(in the rows, 128 means zero)
Rotation paths and how fast each direction turns (deg/step):
Each turn is a multiple of 5 degrees from 10 to 175, or 0.
Each row of a path follows its step; steps can be skipped.
path 1
step 4: [145 120 113 134 127 138 126 132 127 127 134 136 135 111 139 125 136 127
 127 136 140 119 129 138 125 144 116 126 136 127 125 140 121 135 129 109
 128 133 136 118 135 133 137 137 116 130 121 127 118 135 132 119 126 124
 136 126 124 129 133 129 120 141 126 129 132 132 126 132 111]
step 8: [129 126 134 143 123 115 139 127 122 115 134 137 131 129 140 132 125 129
 138 145 123 129 128 142 118 131 130 127 139 138 127 137 134 134 140 123
 140 118 130 128 120 115 137 149 125 121 122 129 126 131 131 127 123 121
 136 127 132 129 134 114 135 133 139 126 140 134 132 135 119]
step 9: [139 127 121 134 129 126 133 129 127 124 132 139 129 120 136 131 132 126
 122 136 134 125 132 141 125 144 129 129 123 126 132 135 129 128 125 113
 139 116 135 131 126 122 110 146 125 119 123 143 119 139 128 130 144 128
 144 126 125 134 132 119 131 123 126 139 114 119 121 124 113]
step 11: [131 127 134 140 126 134 121 130 121 131 127 147 132 130 122 130 130 136
 134 151 129 126 129 136 121 128 127 125 112 133 123 144 128 127 128 127
 146 138 136 129 125 123 137 141 124 126 126 135 124 138 133 118 130 121
 131 131 133 133 122 114 119 148 136 140 138 123 135 125 125]
step 13: [127 128 118 124 130 134 124 134 120 113 132 122 130 139 131 134 130 128
 136 142 134 120 128 131 115 122 114 121 135 138 122 127 129 130 145 125
 140 130 128 132 133 131 127 145 135 119 117 147 137 130 138 126 130 123
 136 124 131 128 133 134 142 140 128 136 132 127 131 133 105]
step 14: [120 127 122 139 136 120 133 128 122 123 132 136 124 116 137 131 133 120
 128 158 126 120 132 127 130 124 122 131 124 123 133 132 125 137 129 116
 146 132 129 127 126 124 125 138 120 117 136 139 130 124 135 126 141 122
 139 124 118 136 126 119 118 143 127 133 136 135 118 136 117]
step 19: [116 125 124 133 128 135 127 125 132 122 115 123 129 125 148 141 121 121
 140 142 135 126 125 144 129 140 118 126 127 126 129 134 124 137 140 122
 131 119 128 122 132 125 130 131 128 127 129 138 124 117 132 126 136 131
 128 124 124 135 139 120 136 140 131 144 135 116 114 127 107]
step 20: [132 131 116 124 120 128 130 129 128 118 130 142 128 121 130 139 120 138
 132 137 128 135 139 135 120 125 119 133 137 123 120 137 136 136 138 119
 131 124 128 110 140 123 113 144 123 129 142 134 124 125 134 117 126 113
 140 129 131 125 131 120 117 138 128 126 130 131 120 133 112]
step 24: [121 120 140 144 117 121 121 130 126 126 133 119 124 132 131 128 135 132
 128 140 127 129 117 138 123 137 121 117 119 136 122 139 133 131 130 133
 137 122 134 122 130 128 115 138 117 126 138 145 124 118 126 124 144 124
 135 132 132 132 130 114 141 138 137 127 136 127 129 134 111]
[131 127 129 129 122 126 130 127 129 128 128 130 129 132 129 128 126 130
 131 129 126 130 127 132 132 129 126 125 130 128 127 128 127 128 125 127
 128 125 129 125 129 125 124 125 127 129 125 127 125 129 126 129 127 126
 129 129 126 126 131 128 128 128 129 130 128 130 129 125 130] | 25
[128 128 127 129 128 129 130 127 129 127 125 129 131 126 129 128 127 128
 130 131 125 130 126 128 127 123 129 132 133 128 125 124 132 129 130 129
 129 126 127 131 127 128 126 129 129 127 129 131 131 124 129 130 131 128
 129 126 125 126 132 128 130 129 128 125 127 128 125 128 129] | 60
[127 130 130 127 129 131 130 126 127 130 129 129 130 125 128 131 130 124
 129 127 129 125 128 127 127 128 125 129 127 129 131 125 123 126 124 127
 129 130 126 125 127 128 128 130 129 127 129 127 128 127 129 129 133 123
 129 129 128 128 130 126 129 128 129 129 124 128 129 125 131] | 155
[128 128 126 123 127 126 128 124 130 128 127 125 129 129 125 127 130 129
 128 130 125 124 130 126 127 128 123 130 131 129 127 128 130 127 129 127
 130 132 129 125 130 127 128 127 128 128 124 127 130 129 128 125 129 128
 126 130 123 130 126 127 127 127 129 129 130 129 125 130 128] | 45
[130 125 130 131 130 123 129 127 128 127 128 127 129 129 127 127 129 126
 124 127 125 127 128 131 129 126 128 131 127 127 126 127 128 127 127 130
 129 129 132 130 128 125 127 127 128 128 132 126 128 130 127 129 129 127
 130 132 129 129 127 122 131 126 131 127 128 123 128 128 128] | 115
path 2
step 2: [121 120 122 117 120 110 134 122 131 125 122 138 113 122 123 122 132 126
 125 136 125 131 122 126 126 127 111 132 125 138 135 106 121 127 127 125
 136 126 142 133 135 114 137 127 124 118 115 127 124 134 117 136 124 131
 123 131 126 140 124 132 135 131 140 128 126 121 123 114 120]
step 4: [124 125 131 126 133 124 127 119 127 139 117 129 123 134 118 136 138 124
 129 120 128 123 129 116 129 137 130 140 121 133 131 116 133 115 134 136
 125 132 130 127 141 132 130 150 120 135 110 125 131 141 125 129 131 122
 119 137 134 139 132 142 142 131 128 126 133 119 125 120 110]
step 6: [117 127 133 130 116 123 127 130 134 137 131 139 133 128 117 117 139 126
 122 119 118 131 129 125 126 129 120 115 119 123 117 117 132 128 127 126
 121 126 130 132 113 122 130 138 114 126 118 129 137 139 132 131 115 121
 131 136 130 135 133 128 141 124 133 120 122 113 136 106 117]
step 8: [139 114 132 126 119 131 114 127 134 136 132 123 123 129 123 127 130 125
 117 129 124 108 127 122 126 126 127 123 116 126 135 115 137 118 140 119
 131 135 137 147 125 125 139 135 125 130 122 131 127 131 119 131 119 133
 128 128 123 139 123 145 129 123 138 139 116 119 125 120 118]
step 12: [122 114 128 135 129 126 123 127 137 140 138 134 133 133 138 122 135 122
 126 123 122 120 126 122 120 137 118 128 142 122 127 114 134 118 133 134
 125 150 123 128 131 131 139 129 121 133 118 108 136 137 128 133 110 126
 116 133 134 137 122 128 127 131 139 131 128 130 135 121 120]
step 16: [109 116 128 130 130 120 125 125 131 116 117 131 123 123 126 134 135 127
 127 124 117 119 117 114 129 120 136 127 117 123 130 116 143 119 131 120
 137 151 128 138 128 126 129 129 134 123 131 115 129 132 135 125 124 133
 126 128 120 137 123 137 138 140 141 122 136 123 133 124 120]
step 19: [122 121 121 129 135 124 117 130 130 121 125 137 116 125 129 128 137 126
 126 138 131 128 129 124 123 120 138 116 116 127 125 113 129 123 129 117
 126 136 119 135 137 123 133 136 131 107 132 124 139 136 116 140 122 134
 128 130 125 144 117 140 131 130 134 126 128 128 120 111 114]
step 21: [124 121 129 136 134 135 123 134 134 124 124 145 130 125 121 131 139 131
 139 135 124 132 115 117 133 121 128 136 122 123 127 117 145 126 134 115
 131 142 123 127 133 134 134 131 115 143 124 118 129 136 127 129 134 132
 127 122 129 128 129 138 143 136 137 131 139 116 131 116 111]
step 24: [139 126 124 121 127 133 119 127 127 125 128 138 124 120 128 125 133 124
 117 139 128 122 126 124 136 123 127 136 124 130 128 114 123 117 125 116
 132 141 123 126 142 124 139 143 119 121 134 114 129 131 126 132 126 125
 118 118 134 132 125 132 140 132 146 134 136 120 116 109 115]
[127 131 127 129 128 128 126 130 128 125 126 130 129 130 128 127 128 131
 129 126 127 127 129 129 129 127 131 129 132 125 133 128 129 130 128 125
 123 130 124 129 128 130 125 126 129 126 127 129 129 127 130 128 126 129
 125 127 128 132 128 127 129 126 131 132 131 125 126 128 130] | 10
[125 127 127 126 127 127 128 129 134 127 130 123 130 128 128 128 127 126
 126 129 129 133 126 125 127 129 125 126 128 127 128 128 132 128 128 127
 128 128 129 128 130 128 129 124 126 128 126 128 126 128 130 130 126 127
 132 128 129 129 128 126 129 128 127 129 133 125 128 129 131] | 70
[128 131 127 124 129 125 131 128 127 132 126 128 129 127 124 126 129 130
 126 125 129 126 129 127 126 129 126 128 130 130 127 129 126 129 131 129
 126 128 131 129 130 125 129 128 130 131 123 133 126 127 127 126 127 124
 128 127 127 132 130 128 129 128 127 128 126 127 128 128 129] | 10
[124 127 129 128 131 129 127 127 129 126 126 124 129 129 125 126 128 127
 129 128 126 128 129 128 129 132 133 128 125 129 127 129 129 127 129 132
 131 128 123 128 130 125 126 130 130 124 123 129 129 129 128 126 128 130
 128 126 128 126 131 128 127 126 130 128 126 131 127 127 131] | 115
[129 126 126 128 130 128 128 129 130 127 129 128 127 128 128 125 129 129
 127 130 130 129 127 126 132 130 127 131 132 126 127 130 125 129 127 130
 129 130 130 125 131 129 124 130 128 130 127 127 128 129 129 127 128 133
 125 131 131 127 128 131 133 126 127 126 128 125 131 131 128] | 130
